Each path below is one point turned by a fixed rotation once a step. After each direction that follows a path, write how fast that rotation turns it, in degrees a step (0 if it stays still).
Each turn is a multiple of 5 degrees from 10 to 175, or 0.
Each row of a path follows its step; steps can be skipped.
Rotation 1:
step 0: [-10  21  -5   1   0   7   3  21  20   5   7 -23  -5   8  -2  -8   8   7
   6  18   7  21  10  -9   0   8 -13  20 -15 -15 -30 -12  -6 -17  -3  -1
 -24  -5  13 -32  -6  -1  22  10  16   2 -26 -21   5   3  18   7  20 -41
   0 -26]
step 1: [  3  19   7 -23  17   5  -7   1   3  14  11  12  18  -8  25   7  22  -7
   0 -10   9   8 -24  -7 -15  -3   7   6  -5   7  -7 -12  -1  11   9  21
  -8  49  25 -14  -1 -19   6 -14   2   9   4  20  36   0  19   9 -14 -16
 -27   0]
step 2: [ 12  -6  13  -8   0  14  16  28   7  31   7 -12  15  -3  -1 -15  -6   1
   2  15  -4  11  14  -6  -6  -7  -1   0 -19  -6  -2   1 -14  -3 -14   5
 -11  -5  12  22   6  -4 -14 -10  30   8 -10   2  21 -61  -9  -4 -34 -10
   7   9]
step 3: [ 29 -10   2  -8   0   0 -19  26 -20  20  18  -2  15 -16  25  -2   0   8
  27   8 -11 -18   2 -26   0  -6 -24   2  16  22   3 -17  19   5 -29 -14
 -17   2  12   1  -1 -15  19 -11   8   9 -19 -18  -8  19  -7  25 -11 -10
   6   2]
step 4: [  5  29  12 -18  31  23   5   4 -24  28  12 -30   8 -11  27  -9   2   4
  -5  -7   1 -16  20  18   1  -5  11  13  14   2 -15  -7  -4  12  -5  20
 -18   3  -5 -15   5  10  -5 -15  -6 -18   4  -2 -26  -5  17 -23   3 -15
  31   1]
step 5: [-15  32  -8  22  19  -4  18  30  20  -6   2  -7   5   8  27  -1  -8  -7
  27  -6 -16   2  -5 -10  15  10   3  -8   0  16  -4  -8  -6   8 -19  31
 -19 -15   1  13 -31  -9  -1  -9   6  24  22  -5  -5   2   8 -18 -17 -15
 -17 -24]
step 6: [  7   1  21 -19  10  -4 -19   7  13 -10  -5   3  -1 -10  10  -7 -15   6
 -15  -8 -19  -3  17  -5 -11   8  10   5 -26  18 -16 -20  15   3 -21 -15
   0  21  17   3 -30  20   9  23  -9  16  -2  14  21   0   6 -20 -20 -36
  30  -9]
step 7: [ 30  14  -7  16  15   8  19  30 -10  -1   4  25   5  13  29 -18 -24 -29
 -12 -19  28 -23  -9  -1 -17 -10   0  -2   1   2 -13   0   4  15  -8 -22
   0  -2   1  -4   4   4  18  -3  13  23  -3  26  -8 -27   0  -3   4 -20
  -3  20]
step 8: [-10 -22   1  12  12  22   9  23 -14  17  -3  -8  -7 -16  -8 -16 -26  10
   7   4 -13  11 -19  31 -20 -28 -32   0   2   8 -23   5  21   9 -13  -2
 -30  -1 -11 -19 -21  12  -8  -3  19   7  -7   2  17  17 -12 -12  -5 -10
   1  -8]
step 9: [  2   7  16  -1  23  -7   7  17   2   4 -20 -15   3  -5   8  22   5  -7
 -31   9  16 -27 -33 -13  16   5 -10   5  23  -1 -17  16  -8   7  -6  11
  -4  20  12 -16 -17   9 -10 -11   3  21  -1 -36   2  14 -11   6   2 -37
  18   7]
step 11: [ 27   6  23  -3  13  -1  14  -6  10 -19   9  -4 -10   4  22   5 -18   7
   7 -13  -6 -23   1  14   4  -9  -4  16  -4 -13 -34 -24  -1 -17 -20 -15
 -10 -11   8  23  -1   1 -20  19  23   3  21 -19  18   8 -23  24 -27  -9
 -15   6]
Speeds:
[  4   1  -2   0   2   3   4  -6   0   4   1  -2  -2  -1   1   5   4  -4
   1  -3   1  -1  -7   1  -6  -2   1   7  -5  -2   0  -1   2  -2   3  -5
 -11  -3  -4   0  -6   4  -2  -2   4  -4   2  -2  -4   3  10  -3   0   2
  -8   2] => 100
[ 5 -6  1  6 -1 -5  0  0  4 10  4  0  2  0  2  0 -3  0  2  0  3 -4  2 -1
 -3 -7 -4  6 -6 -2 -2 -3  3 -2 -5 -4  2  1 -2  3  2  3  2  1 -7  2  1  8
 -2 -2 -7  4 -1  8  2  5] => 80
[  0   7   3   1   0   3   6   0   1   2   2   1   4   6   0  -1   2   0
 -10   4   2  -7   2   1   8  -1  -4   3  -2  -1   0  -1   0  -6   6  -1
   6  -5  -3   3   0   8  -3  -1   4   1  -1  -5  -2  -8   1   3   0  -5
   3  -2] => 155
[ 3  3  0  0 -8  0 -3  4  1  5  3 -1  8  0  1 -2  5  2 -1 -3  3  7 12 -4
  4  3 -5  2 -5  4  6 -5 -4  1  3  4 -7  1  2 -4  2 -5 -1 -3  2 -3  2  1
  3  0  6  3  2  1  0  2] => 20
Rotation 2:
step 0: [ 13  -4   7   4  19   9 -18 -11   1 -17  -6  -5  -2   2 -28  14  18  12
  20   4 -16  -1  16 -14  43  33  -9   5   0   9   2  -5   8 -10  -8  19
  14  -2  -2   4   0 -27  19  36 -16   1 -16   7 -35  -7 -12  -6   3  -8
  -6  -1]
step 1: [ 38 -23  -9 -10   1  12   3  13   2  13   6  14 -25  -9  -4  -5   2  18
   8  20  -9  28  32  11  11  20  -6  -3 -40 -11  -4  19   5   6   9  17
   8  -6  15 -13 -12 -30 -10 -20  -1  -5  -8   7 -10  -3  12  18  -9   4
 -10 -14]
step 2: [  0 -11   7  14  12  -2   2  11   3  11  -2  29  -9   2  -2  12 -11  22
  -7 -11 -11  -1  10 -23  27  13  19  17   1   9   7   6  37  -4   0  44
   7   9 -14 -18 -11   9  37  -4   9   3 -11   9 -36 -12   1   1  -7  -9
   1   1]
step 3: [ 28 -18 -10  20  -1  27 -13 -12 -15  10   5   4  -8   9 -18  -8   7  -1
  24   6 -10  12  12  10  37   7   9 -20 -29   5   4   4  22  17   4   9
  26  21 -16   3   0 -10 -15   4  -6 -12 -15  -2 -17   4 -33  15   9  -3
  21 -10]
step 4: [  2   3   8  22  -1   9 -10   2   6  15  22   9 -21  17  14 -12 -14  59
 -12  11  -1  30   6  -2  20  26  -2   9 -31  -3  -1 -22  10  -3 -14  21
  -4  -6   5 -21  -6  -4  14 -18  19  -1  -4  -8   1  -8  -1   6  17   7
   1  -5]
step 5: [ -2  -6   2  27  -5  -3 -23 -12  -9  27 -19  14   9  23 -24   7  16   8
  -8   3 -30   6 -15  -8  13  -4  33 -18  -8  18  18  -6  26  -1  22  17
   9  -6   8   2  -2  -5   9 -24   7  -5 -12   1 -22  -5   4  29  -4 -12
  21  -9]
step 6: [ -1  -5   3  41  15   3   5  -3   0   5  32  13 -18  15 -19 -17   3  34
   3  26   9   1  18  -6  16  24  17  -7 -14  16  -5 -21   6   9  -2   0
   8  -3  -9   5  11   9 -24  -4 -18 -23  -6   3   8  12 -15  11 -20   1
  20  21]
step 7: [ -2 -14   6  27   7  11 -17 -24 -13  18  -6  -6  -7  -1   6  -1 -10  -1
 -22   1  -5  31   6   1  16  13  -4  12 -12  19  29 -20   0  -1  12  15
 -13 -41  16 -14   4  -2  23 -10  -2   5 -17 -26   4   1   7  20  -7  14
  25   7]
step 8: [-13 -18  24  22  20  -7 -25 -17  -5  13  -5   9   7  21 -21  -6  15  10
  -9  12   3 -16   7 -20  -2   6  15 -11 -36  10  18 -19   3  -3 -11  -8
  14  -6   6 -16  18 -15 -16   2 -19   2   7  22 -20 -15  19   2 -30 -14
  11  -4]
step 10: [  4 -39  25  23  14  -8 -16  -2  -1   2  -5  -7  -8  -6 -22 -25   7 -10
   1   4   9   5  -4  -3  12   0  -5  16 -10   4  34 -21   1 -28 -12   8
   4 -15 -21 -12  10 -28  33   5 -10 -10  -4  -7 -27 -10  11  -5  -5  19
   0  15]
step 11: [ 19 -30  -1   4   2  10   1 -18 -24  31   8  28 -13  -3   4 -14  17  -9
   2  14  13   0  -3   7 -19  20  13   7 -32   0 -17 -10  -5   3  -3  18
  28  -3   7   5  11 -19   8  11 -18   0  19  -1  -4 -19  14   0 -23 -13
   7 -34]
Speeds:
[-3  0  2  4 -4 -1  3 -6  8  7  6 -2  2  0 -1  0 -4 -4  0  0  4 -5 -3  2
 -1 -3 -2  3 -1 -1 -3 -3  4  3  4  0  1 -7 -5  5  7 -6 -1  4 -2  5  8  0
 -3  4  9  1  2  6  1  0] => 20
[ -4  -2  -1   1  -5   2   5  -5  -6   1  -8   0   1   1  -1   2  -1   0
  10  -6  -6  -4  -1   1  -3   1  -5   0   4   6  -3  -2   2   0   0  -2
  -2  -4  -4  -2  -4  -5   2   1  -2   4 -14  -2   1  -2   3   5   4   0
   1   2] => 155
[  8   2   3  -1  -1   0   7  -8   1   0   8   6  -2  -5   4   4   6   2
   5   1  -3   0   4  -5  -1   2   2  -7  -1   3  -1  -2  -7   1   2 -10
   9   0  -2   1  -1   0  -6   2  -4  -1   1   1   1  -2  -3   0   4   1
   1  -3] => 135
[ -5   1   1  -5   2   1   2   0  -2   1   3   2  -1   0  -5 -14  -4  -2
   2   5   3   3   3   7  -4   3   1  -7  -3  -1  -5   0   4   7  -4  -2
   4   1   0  -1  -3  -1  -4   1  -2   4   0   8   6  -6   1   5  -1   0
  -4   2] => 145
[ 8  4  0 -3  0 -1 -1 -1  5  4 -2  2 -6 -3  1  0  0  5 -2 -2  5 -3 -2 -1
  6 -1 -2 -6  3 -3 -4  8  4  2  2  6 -2  7  3  2 -5 -4  0  9  1  0 -8  5
 -1  1  3 -2  3  6  2 -3] => 25
